Rotation paths and how fast each direction turns (deg/step)
Each turn is a multiple of 5 degrees from 10 to 175, or 0.
Each row of a path follows its step; steps can be skipped.

step 0: -12,11,2,11,-7,-4,0,-8,-10,-12,8,-5,-8,-18,-17,-4,-9,-9,15,7,1,15,4,-20,3,-5,2,18,-3,4,-5,2,-11,10,10,-14,-9,14,-4,-4,8,-6,3,-11,9,-6,-9,7,-1,13,2,-1,-10
step 1: 3,16,12,16,17,-3,2,-14,-13,1,3,5,12,22,-5,4,-10,-14,4,-10,4,-5,-1,7,2,-8,-6,11,-6,18,4,16,-15,5,-6,-11,-11,-11,5,-7,7,-15,-3,-7,-2,-4,1,1,11,14,4,-2,-1
step 2: 1,12,-18,5,5,-8,-12,2,-12,13,-5,11,-13,-1,-8,2,-7,-5,-1,4,-15,18,-2,-20,-6,1,4,2,-1,13,7,22,-1,-3,-13,0,6,-23,-2,-4,4,-11,-5,-12,-7,5,-5,-1,-10,1,-11,-10,1
step 3: -16,-3,-2,-3,-8,-22,-1,-4,-9,2,1,12,-4,11,-9,0,-14,-5,-8,-6,0,2,-3,3,23,-5,2,3,-5,-6,4,-2,1,-8,-10,5,-6,-4,9,5,0,-23,-17,-16,-10,-3,-4,-21,6,-19,0,5,-5
step 4: -16,9,4,19,-22,3,-17,-1,18,-8,8,13,-17,1,-5,-6,7,-17,3,-3,-4,5,-1,7,6,8,-3,-1,-5,-8,13,10,17,3,3,-10,9,-1,3,16,1,-11,-3,-7,6,-3,-9,-8,0,1,-9,-14,-6
step 5: -6,3,7,13,13,-13,-4,-7,2,-3,8,-7,-11,13,-2,-3,1,-9,-2,2,13,-14,-16,10,-17,-1,1,9,-10,1,-1,0,-3,15,9,-12,1,9,0,12,14,-9,-16,-4,-4,2,-7,-12,-26,-16,-2,-1,1
step 6: -7,10,-6,1,-7,-4,-11,-24,8,9,2,8,1,2,5,-4,2,-13,4,-9,6,8,12,-7,-18,-4,-10,-5,2,6,-11,-5,2,-12,-2,-16,5,-5,-6,1,12,-15,-3,11,6,-2,-11,-5,-20,-2,16,-9,20
step 7: -20,3,-11,3,1,3,13,-21,-9,-8,-3,-4,-4,-10,-7,-7,0,7,20,4,3,16,1,-1,-2,-20,10,15,-3,-2,-11,6,0,-3,7,-10,-1,7,5,-8,8,-7,-11,2,-12,2,-21,-14,-2,1,7,12,-4
step 8: -10,8,4,15,-8,18,-6,-14,-10,0,-12,2,8,14,14,8,7,-5,4,-9,-5,13,-14,7,7,-2,-3,11,-1,10,-3,5,0,-1,11,-7,0,0,11,-11,3,-30,2,-6,-7,-8,0,12,10,3,14,-10,-2
step 9: 3,10,-6,19,-5,-2,6,-3,-20,6,-2,-6,4,-10,-8,-10,-5,-3,-6,-2,-17,11,-13,4,-10,4,3,14,-7,1,7,17,-1,4,1,4,-1,4,-13,-3,3,-15,-2,-22,-12,4,-3,6,-13,-1,-18,-2,17
Directions:
0,-4,1,2,2,-4,3,-1,-1,0,1,-1,6,5,1,-2,0,0,2,0,0,-1,1,6,1,-2,1,-1,-5,-2,1,-6,-2,1,0,-5,0,-4,-1,-2,-3,2,-5,-2,-4,5,0,0,3,-1,-2,2,1	170
1,-5,1,5,-2,1,2,6,-3,-2,0,4,0,2,-1,-2,4,-4,-2,-2,-2,2,1,-1,4,5,0,3,-3,-4,-2,-3,1,-1,5,1,0,7,-1,1,-1,-2,0,0,-4,-3,-1,2,-1,1,-1,-3,-3	80
3,0,2,-3,-3,-3,0,4,5,0,-1,0,1,-2,-3,-3,-3,-1,5,-2,4,-3,1,0,-2,-1,-1,-4,-2,-2,3,-1,4,3,-1,-4,3,4,1,4,6,-2,-1,2,0,0,-3,6,-2,-4,2,1,0	55
2,0,2,3,1,6,1,-3,2,-3,4,-2,0,0,1,2,0,-7,1,0,1,3,-7,4,1,1,3,-2,1,-1,3,2,1,2,5,-2,-3,0,0,1,0,0,2,-3,5,2,2,3,3,0,0,4,-3	95
0,4,2,-3,4,-1,0,0,2,0,-4,0,4,4,-1,3,-1,-3,1,-1,1,-6,-4,5,5,1,-3,-1,1,0,-5,-3,0,-3,0,5,-3,2,2,-1,4,-3,-1,1,-1,-3,3,-4,1,1,3,1,-1	160

step 0: -5,10,-3,-15,-3,-14,2,-3,7,3,20,2,8,-8,-9,13,-3,5,-1,20,12,0,0,0,-5,-12,7,-1,7,15,2,-1,9,-17,-9,-14,3,-5,-6,8,13,-1,-16,4,9,-4,0,0,-2,0,17,6,-2
step 1: 0,16,0,-11,5,2,8,2,-10,5,23,-16,-5,4,-14,9,-3,-1,-1,4,0,-2,0,2,0,-2,9,11,-4,19,-5,-6,10,12,-1,-1,7,-12,-14,3,-17,7,-14,5,-5,-2,-2,17,-1,3,-7,15,1
step 2: 3,-1,-2,5,-6,-8,6,8,-7,-4,9,-10,8,-13,-8,4,-6,1,15,7,-14,-7,-7,12,12,2,8,2,-18,8,-6,3,12,-4,-16,-22,0,-8,-9,-8,-11,2,1,9,-1,3,-14,-3,2,-14,7,7,3
step 3: -5,4,6,-13,-20,-3,-3,-12,7,-2,5,-17,0,-3,4,-10,1,-13,-5,-2,-2,-21,-11,5,-8,8,13,8,5,7,7,-2,8,6,-16,-20,-3,-16,-4,2,2,4,0,1,-6,15,-3,-7,4,3,8,7,1
step 4: -8,12,10,-8,0,13,12,5,2,3,2,-14,13,15,9,3,2,-11,2,2,-23,11,-2,-6,-3,4,-3,7,-15,11,6,4,4,-1,-15,-10,-5,-14,-5,5,16,10,-10,12,6,7,5,-1,9,-2,1,1,-5
step 5: -9,0,-9,2,-8,8,3,11,2,-2,-1,-2,2,0,5,13,-5,-2,-2,0,-16,-12,-9,3,-1,0,-1,-5,2,-4,10,-10,15,-14,3,-11,-7,-20,-9,16,4,3,-27,-3,-7,-1,6,-4,-16,-8,7,9,-7
step 6: 4,18,5,5,-3,-1,9,-13,8,4,0,5,-1,0,-4,27,-2,-11,3,-18,-7,1,0,5,-1,7,5,6,10,9,1,-5,5,-2,-3,8,-7,-17,-4,-5,-10,7,-19,7,11,7,-3,-12,-1,-4,8,12,7
step 7: 5,6,4,7,-15,-8,0,11,7,2,8,10,8,12,-1,1,-9,-6,-8,3,1,10,8,4,2,-5,-2,9,-8,14,-12,-8,11,-3,-2,-12,-7,-11,-12,-18,5,13,-13,-15,0,2,0,-14,-10,-2,5,12,13
step 8: -5,28,-2,-1,0,-18,-2,1,-1,-8,4,-1,1,10,0,1,6,4,14,18,8,-5,-6,-11,-2,3,7,3,13,15,3,-14,10,5,5,-20,6,-3,-4,-1,7,-3,-16,3,1,1,1,-8,0,-6,13,11,7
step 9: -1,10,-7,-8,6,8,10,-2,2,-8,13,-17,11,4,-8,0,-1,7,-11,8,10,3,2,1,-4,-9,7,5,-2,24,3,-5,3,-16,-7,-9,7,-12,-9,-6,-6,0,-14,11,20,-5,-9,3,0,7,1,11,-2
Directions:
6,0,3,4,-1,0,-2,-1,-1,-1,5,4,-5,0,2,-4,-3,-6,3,-6,2,-1,-1,2,1,3,0,0,-1,0,-5,0,1,0,-2,-2,2,0,1,-3,0,0,4,0,2,5,-1,-3,-4,-2,2,-2,0	85
2,0,2,3,2,3,1,4,-4,-1,-2,1,3,2,0,0,-1,-2,-1,-5,0,4,3,-3,1,-4,-3,0,0,0,-2,4,-3,2,-4,-3,3,-1,-4,-1,2,1,-3,-3,-3,2,-3,6,2,2,-5,3,4	130
-1,1,-1,6,2,-5,-2,0,0,0,0,0,4,-2,4,3,-4,0,-1,-2,1,1,1,-4,-2,1,5,-1,-1,-3,-3,-1,4,-4,3,-5,-2,-3,-2,4,2,-1,7,0,-4,-4,0,1,1,-1,0,0,0	135
2,-3,3,0,0,0,0,6,3,6,3,-5,0,-2,2,-1,5,-3,2,-2,-4,-1,-3,7,-1,1,1,-2,1,-1,3,1,-1,0,-2,-3,1,-2,2,3,-1,-1,2,-2,-1,-2,2,1,6,-1,-3,0,-2	40
